(in the rows, 128 means zero)
Each path below is one point turned by a fixed rotation once a step. After each direction that follows a path, write how fast that rotation turns it, in degrees per step (0 if it stays still).
Each turn is a multiple of 5 degrees from 10 to 175, or 0.
Each row of a path follows its step; steps can be skipped.
Path 1:
step 0: [135 134 118 132 131 128 116 121 127 121 122 134 114 119 124 129 136 126
 115 132 119 133 124 123 125 133 128 131 131 123 118 136 128]
step 1: [122 143 138 122 133 129 126 124 134 134 133 130 123 126 131 132 124 124
 132 138 132 117 123 125 135 129 135 123 120 139 115 120 133]
step 2: [145 137 122 126 134 135 123 127 123 126 132 132 121 134 128 130 137 138
 126 129 113 124 129 121 121 127 119 129 121 122 131 128 139]
step 3: [127 131 122 128 135 126 128 130 138 125 124 127 121 127 137 133 134 117
 116 133 139 116 120 124 133 130 122 132 128 132 112 133 129]
step 4: [126 135 131 118 127 120 123 116 114 126 135 135 127 135 128 127 130 140
 130 132 129 115 135 120 128 130 124 129 122 129 124 117 135]
step 5: [128 126 123 132 133 130 124 135 132 120 126 128 114 129 127 128 132 122
 131 128 120 124 132 126 125 134 120 128 122 118 113 144 140]
step 6: [119 134 127 118 124 121 121 119 132 127 131 139 131 120 127 131 131 128
 117 143 134 122 121 122 121 128 133 131 121 135 125 126 135]
step 7: [127 131 131 126 131 135 117 129 124 136 136 119 111 133 131 129 128 130
 131 127 120 114 135 130 124 133 121 122 117 128 132 127 139]
step 8: [128 123 119 132 130 128 131 126 142 119 131 132 128 124 128 129 142 136
 119 134 132 118 119 125 128 118 124 131 122 122 123 135 138]
step 9: [127 133 127 122 119 121 110 117 119 136 125 119 124 130 133 125 125 127
 123 130 136 111 128 130 122 131 125 130 129 131 121 125 131]
step 10: [120 124 129 129 136 134 125 122 127 115 139 128 117 123 124 121 133 136
 133 128 120 120 130 127 131 121 130 122 123 116 117 131 132]
Directions:
[129 128 129 128 132 129 132 124 124 127 127 126 125 125 131 126 127 127
 129 126 127 130 127 127 126 127 125 126 127 125 131 132 129]
140
[129 124 128 130 125 126 129 125 126 124 125 125 128 131 132 129 131 131
 127 125 132 126 129 127 132 129 125 126 130 129 127 127 128]
70
[129 128 129 130 128 127 128 132 129 133 125 124 125 129 131 130 125 123
 131 126 130 125 129 130 127 129 128 126 128 129 124 131 129]
170
Path 2:
step 0: [126 130 130 123 130 127 127 124 131 119 121 131 114 126 134 136 117 131
 136 141 125 123 125 134 137 133 121 122 134 140 136 117 127]
step 1: [133 132 127 126 129 132 136 138 121 130 121 135 128 130 122 121 111 126
 130 127 116 113 129 131 127 121 138 130 126 137 122 125 120]
step 2: [135 133 137 141 120 134 119 124 122 129 126 117 129 130 117 122 129 123
 127 134 134 119 116 121 136 125 133 118 119 123 129 131 119]
step 3: [138 128 129 139 127 133 128 108 133 132 123 133 123 128 135 131 122 136
 117 136 126 123 128 130 130 136 126 133 127 124 143 129 131]
step 4: [127 127 125 126 135 137 131 131 117 126 123 122 133 118 133 120 113 130
 130 122 116 128 130 136 118 143 130 127 120 121 131 126 134]
step 5: [124 130 129 135 131 130 129 124 130 128 141 117 116 121 127 120 130 135
 136 131 128 126 124 137 129 129 131 116 117 129 114 120 118]
step 6: [123 136 130 126 130 121 117 130 135 129 122 130 108 126 131 131 119 128
 122 132 134 120 127 133 136 130 127 132 121 140 138 123 123]
step 7: [123 127 137 129 132 132 132 130 122 134 114 134 134 141 129 128 109 125
 132 131 119 122 126 125 125 128 126 127 119 138 124 134 124]
step 8: [136 129 134 129 118 134 122 115 126 125 127 130 136 119 120 122 123 120
 135 138 125 120 124 126 132 124 128 119 124 119 122 122 116]
step 9: [144 132 126 141 123 127 120 120 127 130 123 121 125 122 134 123 124 137
 117 136 126 122 125 135 127 129 134 131 137 137 136 119 134]
step 10: [129 129 125 132 142 140 136 131 114 126 126 122 124 130 140 129 121 126
 125 121 128 118 119 129 123 143 135 132 124 124 131 126 125]
Directions:
[129 128 130 128 126 132 129 124 127 127 131 124 130 127 132 128 129 128
 123 127 130 128 132 129 126 132 132 127 129 126 128 127 131]
60
[128 123 127 128 127 128 128 134 127 130 126 129 128 128 132 130 126 129
 127 125 127 123 129 131 123 129 127 126 130 128 130 131 127]
120
